In the data rows, 500 means zero.
Some points, one per row:
[743,393,890,489,555,287,693,846,406,476,369,392,670,458,145,601,504,189,
 610,583,406,398,741,168,621,545,317,619,538,627,639,485,239,712,418,345,
 481,512,356,720,441,266,626,537,453,472,261,441,158,497,423,426,590,430,
 719,556,601,418,587,503,515,522,144,756]
[698,366,588,561,658,490,676,671,437,535,437,320,644,453,308,603,592,370,
 651,451,469,296,727,359,514,604,440,557,553,717,633,479,371,579,469,374,
 446,528,400,661,475,346,673,541,356,481,322,604,339,449,448,426,279,400,
 662,420,600,610,548,522,405,537,371,716]
[722,305,596,610,591,489,744,627,410,528,416,373,727,398,314,708,536,278,
 679,431,385,285,737,372,528,596,450,522,535,686,683,537,370,512,467,381,
 376,491,425,697,511,293,717,514,366,481,323,596,308,460,435,390,327,348,
 678,363,568,561,550,515,403,528,361,782]
[630,370,602,576,629,501,711,573,435,532,397,319,660,423,306,612,588,317,
 689,460,399,275,769,389,542,567,492,589,556,746,673,526,423,557,459,341,
 402,474,429,688,443,355,673,559,384,505,270,590,297,458,485,456,302,380,
 632,453,629,568,519,515,451,562,352,643]
[674,375,548,522,637,477,675,643,440,508,388,341,676,478,294,685,578,303,
 665,468,409,264,753,363,554,595,475,581,564,743,637,476,414,548,445,364,
 471,431,429,640,491,345,628,503,370,483,262,582,323,401,507,479,300,360,
 667,397,596,584,521,573,439,602,379,670]
[701,293,592,580,573,492,718,623,431,522,378,325,734,467,289,595,612,390,
 681,498,403,266,761,359,552,560,433,557,589,720,604,545,402,587,487,335,
 467,471,391,704,462,344,598,549,416,468,343,590,374,438,513,429,311,362,
 620,424,651,579,511,486,451,573,410,694]
[713,471,489,385,605,519,802,659,541,366,454,403,645,301,207,731,643,270,
 869,536,486,258,650,405,509,483,549,526,486,755,585,622,445,640,462,333,
 421,265,434,628,444,579,585,554,376,469,292,624,440,382,385,476,164,310,
 770,442,581,690,548,536,540,403,478,633]
[999,355,538,711,725,522,452,670,657,504,514,154,763,525,296,725,773,281,
 750,385,466,227,782,710,663,565,588,415,576,823,648,584,279,549,584,494,
 452,440,616,690,492,453,662,580,436,662,267,577,430,181,362,517,180,400,
 650,678,782,579,257,504,365,319,235,760]
[683,315,664,517,554,409,659,630,601,388,323,311,721,514,201,683,367,186,
 774,483,381,247,670,480,524,591,289,596,549,741,590,577,377,754,369,371,
 476,504,431,666,343,342,615,631,418,573,226,685,298,464,384,484,310,462,
 711,629,571,393,478,385,479,484,415,750]
[682,338,621,490,583,528,663,631,395,500,372,378,674,427,299,636,612,300,
 704,414,336,290,739,372,577,541,414,598,562,708,584,438,355,535,490,419,
 485,469,416,690,461,287,644,555,412,498,267,593,271,427,499,451,355,375,
 648,422,641,561,450,509,438,538,337,639]
[763,317,518,640,654,506,712,613,420,533,409,252,679,413,281,663,595,297,
 696,461,378,331,765,420,595,543,482,537,538,696,629,467,396,483,471,302,
 379,478,396,706,473,345,660,529,416,470,271,516,372,392,528,458,244,387,
 654,464,642,513,524,471,441,531,332,676]
[697,308,596,584,618,511,720,638,474,554,450,302,672,468,308,711,562,316,
 681,432,459,256,748,417,447,612,427,541,503,774,634,453,405,573,459,344,
 381,465,349,683,432,318,677,576,364,516,238,569,297,505,518,387,265,297,
 706,449,568,569,542,511,382,552,354,626]
[718,353,587,566,591,487,649,628,422,501,405,296,645,456,275,640,595,289,
 667,472,382,322,694,384,527,579,446,515,572,690,625,475,358,530,412,336,
 381,507,319,692,524,321,591,543,286,514,301,600,261,448,478,398,264,375,
 658,455,664,569,555,506,380,573,367,761]
[664,307,831,459,591,359,704,787,365,552,333,267,616,419,138,544,561,125,
 556,444,365,387,669,263,599,617,350,625,470,623,628,534,284,630,399,267,
 407,463,370,653,418,375,608,602,526,415,224,391,165,466,398,381,463,428,
 618,527,598,496,511,474,532,509,179,712]
[705,374,556,566,631,515,720,650,426,493,317,334,684,441,294,670,613,362,
 691,496,363,287,681,369,569,591,447,502,569,700,615,413,419,555,410,383,
 422,493,401,678,469,349,624,508,335,540,255,552,274,444,480,428,325,409,
 695,483,601,582,564,491,389,570,345,722]
[670,292,569,607,557,548,710,628,430,510,364,289,656,427,285,601,550,279,
 700,449,381,258,680,413,648,594,457,613,522,698,633,552,400,550,464,334,
 419,494,362,756,403,348,643,576,395,498,239,583,298,406,445,415,218,381,
 697,442,651,614,551,487,416,626,362,758]
[723,333,533,547,606,540,722,631,439,522,362,312,692,428,309,646,593,321,
 668,461,371,283,697,410,628,609,429,545,539,675,612,502,411,540,434,344,
 432,456,376,652,504,363,622,531,383,476,267,581,341,460,448,424,244,360,
 629,422,638,580,545,533,463,554,365,719]
[675,288,670,529,661,532,698,731,337,273,453,359,897,396,293,517,509,380,
 734,453,387,407,783,278,470,618,319,645,634,651,758,542,343,408,472,489,
 507,641,244,715,463,261,634,554,404,565,386,608,388,416,564,446,461,303,
 597,454,507,611,582,425,577,447,434,850]
[729,374,583,559,643,453,724,645,464,521,356,340,673,420,323,671,573,275,
 665,455,432,307,730,409,558,586,449,607,524,677,623,491,374,551,442,377,
 434,465,404,688,483,316,626,561,368,504,256,557,274,457,471,408,289,358,
 680,419,613,585,540,520,437,530,360,734]
[729,329,568,594,618,504,679,669,462,518,425,293,683,453,314,612,607,340,
 693,438,419,300,722,413,537,596,488,588,508,696,632,483,419,509,503,335,
 418,493,372,689,433,362,622,553,382,454,270,582,339,466,507,431,287,372,
 645,411,623,601,498,522,427,592,369,679]
[617,344,548,481,784,370,630,688,343,616,380,439,685,519,277,761,570,306,
 725,418,440,171,810,422,738,628,464,669,629,753,790,633,238,580,288,255,
 441,463,565,728,459,396,891,432,323,538,270,511,152,499,403,428,469,205,
 556,313,660,551,520,510,583,586,393,787]
[586,357,588,534,799,378,635,669,390,628,437,452,678,512,342,746,595,386,
 676,419,353,203,738,415,780,644,503,657,622,777,805,690,274,582,258,306,
 398,447,612,713,448,385,903,395,277,488,271,505,237,517,427,529,457,204,
 501,256,645,500,541,567,549,590,453,787]
[725,372,570,602,634,513,732,629,415,554,374,274,654,423,253,648,596,275,
 699,455,390,295,694,372,546,605,451,669,519,711,615,482,352,560,444,327,
 457,477,435,714,429,322,583,528,403,502,252,525,337,436,461,397,322,419,
 643,368,605,607,518,546,395,547,280,731]
[714,335,543,587,623,528,678,651,445,506,434,325,665,426,323,602,624,339,
 678,454,424,256,714,371,547,593,441,558,510,708,642,527,386,535,516,369,
 419,521,420,647,445,322,647,557,378,438,261,555,376,459,465,446,303,402,
 689,410,626,597,536,522,406,581,354,681]
[743,367,474,513,570,584,841,645,542,406,347,276,682,377,245,599,612,232,
 809,407,431,215,650,520,652,598,573,713,471,806,638,584,422,594,392,290,
 416,402,374,731,369,423,580,573,235,467,241,577,381,372,398,444,183,445,
 711,472,723,619,467,525,406,560,403,722]
[748,381,485,593,580,440,593,722,410,571,399,436,625,413,253,800,460,374,
 678,366,434,369,710,317,653,708,251,486,484,639,692,470,436,567,467,287,
 442,696,320,657,506,329,941,407,391,411,349,579,228,562,405,326,471,220,
 568,330,615,583,482,572,434,546,342,666]
[659,236,699,474,603,482,630,707,608,544,277,237,693,443,226,665,444,246,
 522,560,402,299,619,554,559,774,437,510,430,624,670,687,329,694,347,421,
 422,409,327,628,352,270,579,567,349,434,217,457,452,481,376,414,364,475,
 729,575,535,546,447,491,476,704,354,623]
[764,415,619,490,725,439,665,671,513,403,541,332,882,413,212,641,645,262,
 830,400,427,270,795,400,617,486,451,551,592,776,657,617,311,552,466,455,
 466,556,504,731,500,426,672,586,452,606,345,614,340,294,484,479,357,315,
 651,447,638,561,467,457,533,268,422,770]
[762,334,600,595,639,442,669,656,419,528,395,306,663,407,329,678,613,245,
 690,470,477,254,730,369,602,580,469,565,534,647,672,482,300,529,433,327,
 426,486,332,667,517,335,627,587,308,507,273,577,264,453,489,373,337,370,
 659,405,649,588,544,579,415,569,342,719]
Then 10 other points, each followed by its number:
[518,342,410,644,697,460,773,671,546,639,347,299,598,411,250,757,538,466,
 660,428,353,431,692,376,705,550,208,468,383,714,563,618,386,660,414,305,
 279,592,339,700,400,389,638,397,334,436,315,617,500,447,547,426,351,338,
 527,472,685,419,426,384,234,560,441,609] 0
[646,319,585,548,627,523,711,648,447,522,466,313,641,459,309,607,591,327,
 690,463,408,252,747,385,565,573,437,639,550,746,615,504,397,532,447,344,
 424,504,414,663,462,359,637,556,375,519,265,576,337,462,471,435,296,406,
 618,413,631,574,532,514,420,557,368,702] 1
[728,316,562,564,618,483,694,644,412,513,434,323,647,469,284,648,564,322,
 653,455,426,305,685,324,589,583,441,535,540,756,621,517,402,537,430,373,
 431,522,387,697,459,380,668,531,374,465,281,589,330,428,520,392,279,372,
 638,405,627,571,526,536,410,552,354,737] 2
[676,409,568,524,617,507,666,671,400,447,408,309,662,455,300,675,569,291,
 642,440,368,305,762,376,603,587,379,629,552,719,621,488,343,496,479,371,
 437,482,333,672,509,357,676,541,391,526,232,533,289,477,466,420,306,345,
 646,385,652,585,464,576,434,542,339,648] 3
[699,317,571,585,616,557,688,680,437,482,314,266,679,453,319,648,534,298,
 700,461,303,314,673,402,579,619,469,618,496,738,619,459,422,583,401,378,
 414,505,367,683,431,377,617,518,377,534,255,610,307,424,481,503,226,416,
 688,397,634,621,531,574,400,575,355,715] 4
[682,421,595,523,663,444,753,595,494,599,396,264,650,472,313,648,595,300,
 679,426,412,319,714,380,524,529,484,625,550,740,667,482,439,514,457,351,
 420,444,433,653,426,343,697,523,378,467,259,548,292,474,455,469,228,351,
 597,409,604,647,534,551,458,558,312,721] 5
[668,330,562,559,648,462,726,647,452,496,389,298,671,437,328,663,579,337,
 678,431,397,251,746,389,553,558,457,634,551,692,604,480,359,551,471,356,
 457,477,399,670,470,352,604,553,380,495,270,550,295,450,453,401,271,370,
 605,403,643,585,528,533,408,528,378,755] 6
[639,341,685,425,739,420,749,822,414,812,241,283,543,528,340,598,657,285,
 540,453,384,303,673,348,545,585,394,596,476,659,724,556,282,604,302,205,
 448,372,598,643,353,278,612,370,442,477,284,455,167,423,445,470,319,334,
 564,430,716,622,557,406,437,659,371,711] 7
[732,320,749,447,604,414,746,860,378,347,332,383,773,441,201,508,401,219,
 629,443,415,459,730,257,560,573,336,600,553,579,644,421,350,622,421,472,
 387,551,254,697,465,344,687,621,430,507,293,476,182,470,410,462,512,476,
 715,606,541,419,563,527,492,508,220,770] 8
[833,399,499,571,624,530,691,767,538,586,353,275,591,432,306,688,595,417,
 726,350,410,274,633,363,538,702,454,653,574,820,625,484,275,589,451,295,
 347,683,384,740,519,450,760,434,248,329,310,614,312,483,462,081,383,346,
 701,435,551,534,344,602,406,536,427,657] 9
Which of these numbered points is nearest to each point below, looking only along the 4 directions in which the first points spread most? Its number follows each.
[718,329,714,453,600,419,731,765,354,281,423,380,790,444,222,522,404,300,
 665,504,377,403,837,220,525,576,289,568,615,610,716,449,333,564,408,494,
 423,643,225,743,486,295,641,624,437,564,286,433,249,424,429,496,471,376,
 762,581,542,488,540,478,525,528,278,774] > 8
[733,334,535,558,573,544,682,670,438,479,338,295,699,496,308,650,510,273,
 666,461,355,310,705,432,560,603,444,561,578,732,590,456,426,599,393,389,
 448,414,348,681,466,330,620,512,334,498,225,578,322,415,491,479,231,364,
 654,420,621,624,528,600,422,588,365,681] > 4
[662,297,606,564,659,486,710,688,453,561,405,264,682,404,281,664,599,364,
 671,447,446,216,650,436,530,604,397,571,461,668,607,426,360,510,464,395,
 427,481,431,703,435,329,656,575,378,488,247,544,371,466,476,389,270,416,
 661,411,582,635,519,525,359,568,373,686] > 4
[639,357,738,442,747,381,737,839,398,730,239,276,549,470,235,572,649,239,
 489,433,445,299,671,320,630,655,367,567,453,580,685,485,268,614,311,134,
 452,373,553,650,390,305,646,461,470,456,239,373,097,431,444,429,358,404,
 622,467,645,555,536,447,509,577,311,671] > 7
[728,348,544,585,599,474,685,622,402,516,394,351,640,424,322,661,576,309,
 658,460,419,344,689,366,567,607,441,582,513,715,653,494,404,520,471,352,
 403,517,391,708,452,361,678,523,413,497,299,588,295,491,512,413,303,347,
 664,406,598,607,509,486,414,568,360,746] > 2
[732,363,490,476,523,539,814,649,525,486,354,298,649,328,270,544,518,185,
 813,437,390,294,673,485,610,606,586,707,485,857,589,554,442,596,355,349,
 351,353,294,731,380,512,691,576,341,471,218,644,358,398,340,470,124,363,
 745,465,594,694,531,586,392,525,405,628] > 4
[742,401,475,462,562,547,825,678,518,465,334,257,713,418,246,537,484,202,
 821,432,359,279,655,515,631,632,547,750,565,774,636,520,500,560,348,371,
 405,346,267,682,436,432,712,508,281,471,205,611,396,404,349,458,134,369,
 703,533,628,629,530,658,433,626,387,649] > 4
[641,329,588,549,634,503,715,641,459,563,451,298,617,442,335,611,607,302,
 659,438,418,309,785,405,593,527,501,616,594,746,645,520,410,562,417,325,
 400,443,418,675,422,326,664,559,398,445,256,632,296,445,513,426,255,295,
 591,422,620,641,569,528,422,523,356,680] > 5
[761,396,550,367,650,475,676,718,431,685,283,384,660,365,237,713,480,185,
 606,400,462,381,706,497,694,696,520,635,598,644,713,554,193,457,411,211,
 489,423,407,687,428,258,783,512,378,519,207,406,179,563,305,354,507,257,
 629,433,633,713,452,639,541,712,315,746] > 7
[719,345,580,575,590,471,691,637,410,500,440,299,609,469,248,616,575,298,
 678,452,412,325,688,381,542,599,413,615,577,686,603,539,326,564,425,304,
 405,466,366,736,477,322,573,554,363,483,284,539,280,432,466,367,264,403,
 623,410,659,582,528,528,390,548,327,748] > 1
[687,318,794,501,632,388,775,785,360,268,364,331,746,469,171,506,546,207,
 647,474,358,472,843,194,507,568,367,592,674,573,711,542,284,567,414,429,
 447,668,329,658,446,350,618,548,385,523,336,569,198,428,450,520,550,459,
 682,559,509,433,596,368,449,519,206,831] > 8
[716,373,552,548,602,524,704,629,421,507,368,316,654,438,285,645,581,323,
 655,456,375,303,701,393,602,608,437,559,584,716,606,506,353,555,429,374,
 424,447,361,711,470,401,649,524,381,517,259,573,301,448,446,421,237,351,
 642,422,629,612,527,525,412,556,372,688] > 1
[742,359,551,552,663,466,694,644,445,540,409,315,647,432,275,683,576,255,
 643,463,414,298,704,389,570,585,427,573,537,668,634,518,342,541,444,364,
 397,460,424,706,501,320,624,561,386,519,278,546,290,454,494,426,288,368,
 696,408,605,598,536,508,412,568,365,726] > 1
[727,390,535,378,659,430,675,755,419,706,340,389,668,460,249,759,488,181,
 565,383,457,318,760,476,698,686,547,662,581,651,762,584,206,531,359,242,
 455,400,463,660,432,237,839,440,366,491,238,409,192,550,351,377,495,241,
 600,356,621,667,423,669,516,685,338,738] > 7
[606,331,455,643,660,464,697,690,556,660,363,277,511,406,234,658,610,462,
 647,455,318,439,663,357,693,535,311,443,357,646,628,672,402,608,418,369,
 271,493,356,687,478,308,627,347,260,366,353,635,477,488,460,334,397,414,
 501,462,579,604,319,416,264,578,480,645] > 0
[747,374,622,615,636,470,688,616,436,496,412,316,659,407,254,724,603,262,
 720,518,392,300,679,327,568,593,420,588,577,734,681,459,334,525,416,358,
 436,467,376,697,473,321,619,522,312,509,223,576,289,498,486,387,363,401,
 669,404,607,599,550,546,410,566,312,721] > 3
[738,337,639,429,726,629,611,663,391,517,385,310,816,369,293,440,499,463,
 704,405,404,458,708,260,553,562,429,622,512,665,731,387,293,419,429,475,
 508,654,341,756,472,213,629,629,470,522,357,503,255,321,639,426,421,337,
 624,526,527,710,522,407,633,544,471,825] > 3
[690,311,478,469,498,532,829,638,501,430,347,368,671,263,289,600,555,179,
 827,407,471,260,673,440,608,555,575,635,410,876,608,611,444,646,425,311,
 383,342,333,727,338,541,585,659,372,449,233,628,376,320,394,456,215,373,
 788,413,612,723,476,516,426,475,379,699] > 4
[771,366,406,581,643,459,700,662,548,575,358,338,582,501,286,723,542,387,
 748,402,416,256,609,299,573,660,370,586,545,771,576,535,320,636,380,292,
 370,712,407,770,512,422,762,397,237,332,332,641,322,475,498,114,406,328,
 686,395,534,443,380,590,383,508,472,648] > 9
[733,354,862,454,569,309,740,800,378,380,404,385,692,443,153,563,556,174,
 625,543,368,434,823,171,589,503,301,597,616,607,679,536,240,698,409,412,
 490,644,356,715,456,288,609,597,421,503,288,499,165,447,398,476,562,445,
 734,571,532,405,598,412,446,542,161,807] > 8
[684,294,505,628,602,471,702,626,453,511,429,257,658,428,222,654,607,299,
 676,495,461,310,766,375,619,549,435,563,535,720,656,438,379,499,439,429,
 423,440,414,671,482,356,648,509,437,515,284,557,329,435,510,490,283,386,
 605,429,649,562,469,474,398,507,378,677] > 6
[696,319,579,546,631,468,740,655,469,537,355,306,712,433,325,616,579,349,
 651,454,403,276,736,399,581,589,470,550,542,706,633,475,363,553,468,370,
 448,440,394,664,484,326,626,565,367,473,274,544,330,451,475,438,272,399,
 651,413,633,605,539,538,409,571,361,714] > 1
[707,379,547,578,624,514,735,599,449,520,399,293,695,423,321,679,562,264,
 674,484,411,296,741,389,607,552,401,584,569,709,625,477,354,524,459,360,
 403,483,449,687,476,330,615,529,394,544,241,595,330,418,483,462,302,370,
 663,427,646,569,492,522,407,517,392,659] > 6
[721,328,561,535,607,459,726,622,438,453,370,356,710,448,301,677,587,339,
 658,502,411,222,710,402,563,552,421,560,547,658,660,525,448,507,454,356,
 481,441,407,716,453,349,663,507,360,534,276,576,394,477,457,421,259,356,
 693,414,659,596,537,480,510,589,379,682] > 1
[692,363,572,562,591,456,707,648,419,507,328,276,668,427,320,675,569,280,
 653,457,387,318,720,366,555,553,396,632,573,698,656,517,406,511,489,376,
 397,480,402,744,462,341,639,493,408,487,299,565,292,456,494,402,287,322,
 667,427,651,639,473,501,437,545,364,716] > 2
[740,443,376,549,761,488,742,647,493,613,379,322,669,470,334,740,596,441,
 680,383,401,393,664,324,654,622,342,533,519,726,580,581,257,596,369,303,
 317,702,365,805,449,429,732,404,273,336,297,602,438,411,574,279,415,255,
 637,397,648,443,431,567,269,530,446,713] > 9
[658,327,585,572,619,481,701,582,447,524,372,360,683,421,344,609,594,320,
 696,484,387,222,752,376,544,572,487,550,559,745,704,476,408,562,468,384,
 410,467,375,701,438,341,661,558,379,461,294,582,312,429,479,427,288,368,
 647,441,624,593,492,504,422,557,352,678] > 1
[647,334,753,444,642,338,699,782,458,721,287,262,641,451,221,597,702,256,
 540,475,385,306,728,230,601,571,430,540,450,671,650,577,218,696,367,249,
 446,383,571,626,425,355,622,496,519,422,287,484,189,527,453,487,426,377,
 653,457,605,477,522,414,531,602,349,685] > 7
[731,336,582,589,581,482,677,658,395,441,412,363,657,432,293,686,556,290,
 630,440,377,267,778,374,573,648,409,584,565,668,623,530,302,507,476,382,
 426,482,376,723,519,369,703,526,391,494,304,559,329,520,476,411,281,354,
 627,354,618,575,525,542,420,521,403,724] > 3
[653,309,540,540,633,555,700,623,429,526,373,288,656,453,289,619,578,298,
 672,443,359,320,759,370,600,537,448,573,565,728,609,473,373,479,456,351,
 468,499,402,680,487,319,636,497,385,519,274,579,334,440,488,418,302,380,
 639,413,617,577,533,505,445,556,337,676] > 2
[649,300,592,467,615,514,674,717,395,457,383,351,738,465,124,633,562,373,
 862,476,425,380,728,496,590,582,475,652,656,754,618,515,365,608,330,279,
 466,597,328,652,397,371,586,581,312,492,371,522,254,364,435,523,380,398,
 677,474,498,704,601,438,521,535,348,842] > 3
[726,353,557,609,631,460,715,625,441,520,390,311,672,414,316,708,585,292,
 672,467,405,293,738,423,577,568,447,582,585,731,632,492,372,551,457,368,
 413,466,396,714,432,317,634,524,419,483,286,587,289,434,530,399,267,337,
 676,450,645,538,499,502,377,500,384,688] > 6
[763,349,492,446,559,535,870,707,558,437,368,288,729,344,276,669,642,259,
 784,454,432,223,677,479,579,506,605,628,477,815,592,542,385,687,392,329,
 412,372,346,707,399,464,610,600,237,506,284,626,383,397,426,521,171,447,
 734,395,664,667,500,530,396,499,460,717] > 4
[723,226,677,494,533,514,645,760,581,452,262,197,707,420,198,652,380,156,
 654,478,400,350,661,598,485,620,403,551,514,693,561,514,346,682,407,342,
 424,460,328,634,331,294,570,626,401,521,226,541,310,465,342,395,325,534,
 770,694,580,525,430,453,471,572,329,669] > 4
[683,301,768,399,571,350,690,866,341,493,349,307,745,402,154,525,505,112,
 572,460,353,441,704,299,563,548,346,620,508,613,608,458,333,671,404,386,
 415,535,305,721,463,349,665,605,443,487,242,498,179,490,370,411,459,490,
 636,555,568,434,560,495,517,515,194,756] > 8
[716,322,388,586,683,472,634,713,384,587,448,410,729,538,310,728,448,438,
 647,291,434,392,802,352,627,713,320,436,444,720,641,577,522,581,418,253,
 360,609,329,692,480,429,879,458,314,464,333,626,275,544,458,465,401,174,
 480,302,619,613,370,593,324,562,350,758] > 9
[550,256,601,569,751,368,625,740,424,625,345,377,706,548,391,687,533,425,
 584,504,359,237,652,467,607,669,448,517,531,684,755,699,369,703,254,385,
 392,384,479,615,353,356,708,447,300,399,165,528,434,501,389,518,404,342,
 583,488,569,477,525,500,482,724,441,701] > 7
[853,440,492,453,694,623,717,753,503,578,471,290,626,396,343,552,689,450,
 622,311,396,473,732,406,602,528,662,570,611,795,732,540,247,414,521,448,
 394,565,454,715,465,422,706,545,319,459,333,491,341,327,446,385,344,313,
 656,501,669,728,396,596,410,492,308,699] > 6
[702,327,592,560,627,479,730,649,458,547,387,335,657,423,309,644,601,320,
 671,474,387,257,754,428,583,630,449,583,553,703,613,483,391,526,441,374,
 426,457,394,681,469,378,627,518,381,487,267,560,326,452,453,397,271,333,
 607,407,606,598,538,529,432,553,374,677] > 5
[667,374,567,604,632,458,703,624,502,532,396,359,674,434,357,665,517,254,
 691,391,348,259,718,403,586,556,400,554,501,700,602,563,399,589,512,321,
 462,514,420,678,516,261,605,543,371,600,280,597,332,427,465,423,278,406,
 607,451,643,629,525,496,409,496,402,708] > 6
[552,221,395,651,632,497,682,630,604,632,334,259,489,434,345,848,479,468,
 609,477,435,377,766,530,640,560,469,517,384,709,711,591,369,701,432,494,
 142,582,328,544,441,417,628,555,331,232,280,470,590,536,524,301,392,401,
 648,391,510,410,297,556,394,608,415,626] > 0
[653,339,552,531,675,434,681,636,426,521,473,366,612,456,304,643,626,299,
 678,452,424,327,749,382,559,558,470,623,556,748,625,500,351,499,445,294,
 425,444,455,704,458,346,607,551,384,500,257,553,281,451,480,414,292,393,
 594,420,665,603,543,539,418,565,345,681] > 5
[499,281,421,670,638,476,687,632,491,648,394,318,496,469,332,769,525,500,
 619,417,359,402,671,499,766,561,374,553,351,634,674,689,447,657,501,476,
 177,579,308,552,505,406,719,473,308,306,301,521,617,575,430,395,410,405,
 529,396,514,486,308,569,380,623,381,678] > 0
[732,338,544,540,622,505,747,678,415,572,357,314,677,427,333,577,503,330,
 657,382,404,304,758,379,579,513,467,582,558,697,600,461,442,585,497,379,
 388,452,406,703,459,316,664,564,434,482,320,569,288,480,481,423,299,381,
 618,408,669,603,540,525,458,536,331,709] > 2
[674,358,653,559,640,505,789,664,451,536,410,329,672,438,314,690,628,346,
 657,516,428,226,734,423,569,526,500,586,544,698,667,503,379,545,454,346,
 430,506,420,698,446,310,704,554,341,483,318,542,307,508,446,442,244,408,
 620,376,654,638,558,507,421,523,363,721] > 5
[604,288,712,494,704,387,711,791,314,303,435,297,836,425,187,464,542,273,
 670,479,361,487,848,227,438,581,389,587,673,620,684,505,315,476,382,436,
 391,677,334,743,466,329,515,553,434,571,304,522,294,364,457,462,536,441,
 652,527,505,475,636,395,496,448,300,853] > 8
[688,338,583,437,588,520,655,707,444,518,320,341,664,387,185,648,519,301,
 755,427,442,425,696,498,680,636,505,668,603,724,658,550,315,532,363,223,
 483,577,339,665,397,333,633,582,323,514,327,476,200,460,390,461,421,380,
 648,461,603,692,534,518,509,612,324,800] > 3
[709,336,626,551,658,520,687,630,455,588,386,265,703,439,248,563,570,380,
 696,475,426,258,705,329,608,568,483,527,517,669,592,487,402,559,468,344,
 431,460,387,739,488,332,617,555,425,464,333,539,295,476,520,395,272,376,
 649,462,674,585,553,495,516,573,366,701] > 1
[591,303,575,478,703,455,719,828,435,715,353,349,552,521,380,674,578,399,
 465,482,336,325,643,602,570,694,515,582,532,604,835,696,320,641,250,366,
 357,386,460,574,315,215,692,456,288,374,226,405,412,499,337,496,368,358,
 603,441,601,595,462,565,441,764,358,714] > 7
[579,347,700,472,735,406,723,828,422,692,345,308,633,505,239,673,703,297,
 517,457,361,257,659,295,623,543,464,506,546,640,630,568,247,666,380,252,
 452,321,616,637,382,329,615,388,429,431,269,502,198,448,507,471,444,366,
 582,461,632,487,555,426,469,606,396,702] > 7
[613,394,673,509,734,421,692,826,427,673,399,348,603,475,303,702,695,337,
 562,551,332,250,653,390,588,537,473,502,578,674,658,546,287,640,288,263,
 434,328,609,714,383,259,661,318,297,501,262,527,226,407,464,419,424,365,
 555,426,735,515,588,399,462,593,444,655] > 7
[678,353,533,608,645,466,689,615,418,540,410,308,604,462,352,608,559,350,
 622,440,377,344,715,353,530,622,424,559,520,765,703,534,384,564,461,342,
 397,515,379,637,460,387,598,569,386,465,266,579,339,424,477,444,222,364,
 576,465,624,597,515,515,422,594,405,725] > 1
[671,370,392,585,702,450,725,647,494,636,382,333,588,436,298,728,587,455,
 661,411,306,427,669,340,691,572,305,457,423,666,612,641,295,600,382,355,
 295,578,355,782,463,369,678,337,247,340,314,625,493,417,536,317,398,360,
 540,446,595,546,384,499,261,573,464,696] > 9
[609,291,583,593,625,504,697,648,406,507,435,368,661,412,357,645,592,307,
 685,475,382,243,767,400,624,587,520,586,531,779,638,580,370,523,457,326,
 450,520,441,670,443,346,633,544,409,464,270,617,313,405,518,474,292,361,
 642,385,636,612,546,540,434,566,386,664] > 5
[664,157,665,544,639,453,619,789,548,573,270,262,642,451,258,698,438,239,
 528,547,424,224,627,537,533,803,460,566,463,681,741,605,322,703,360,301,
 375,354,375,587,390,337,620,570,257,451,208,410,354,566,357,303,383,449,
 726,578,530,515,463,495,495,789,355,643] > 7
[670,340,592,570,627,514,755,689,460,518,446,317,652,464,311,643,608,338,
 650,535,439,209,787,387,591,557,479,559,563,639,644,500,382,599,446,336,
 437,472,439,678,490,296,686,562,382,483,307,542,306,419,459,446,268,373,
 673,424,637,608,550,553,421,549,433,721] > 1
[708,338,581,553,615,482,666,629,407,531,410,356,671,473,339,655,606,345,
 648,471,410,337,680,357,562,590,416,567,521,729,643,500,370,565,442,400,
 437,493,382,702,471,378,683,529,386,483,266,594,344,422,449,380,261,370,
 608,418,624,611,568,510,398,539,319,703] > 2
[690,336,561,552,612,473,712,647,408,505,410,315,647,422,296,659,620,321,
 710,470,386,259,726,426,566,589,455,586,563,706,609,551,426,534,443,345,
 427,471,434,708,458,360,647,518,419,493,265,563,311,478,510,375,248,325,
 676,409,611,580,498,514,444,563,367,686] > 5
[775,432,382,521,724,499,765,699,527,574,374,287,694,542,339,731,594,432,
 679,359,466,327,637,303,620,650,436,609,640,796,597,485,254,572,385,309,
 312,771,388,824,449,505,768,434,269,349,325,595,388,419,541,234,378,217,
 692,365,654,398,480,633,357,503,387,725] > 9
[714,352,858,451,593,280,666,861,414,598,341,312,687,482,087,590,511,153,
 569,506,410,363,624,199,634,608,372,561,494,599,614,442,212,624,410,262,
 437,446,376,632,468,328,674,507,433,459,264,419,134,559,428,420,560,485,
 638,511,660,427,568,520,572,565,203,700] > 8
[710,383,577,563,561,520,739,650,416,482,355,252,685,434,281,643,554,287,
 653,412,370,309,790,392,550,513,457,546,639,702,702,536,414,514,453,338,
 394,497,383,694,470,349,668,532,429,532,300,582,296,506,438,384,311,341,
 655,394,666,535,554,499,488,521,322,688] > 3
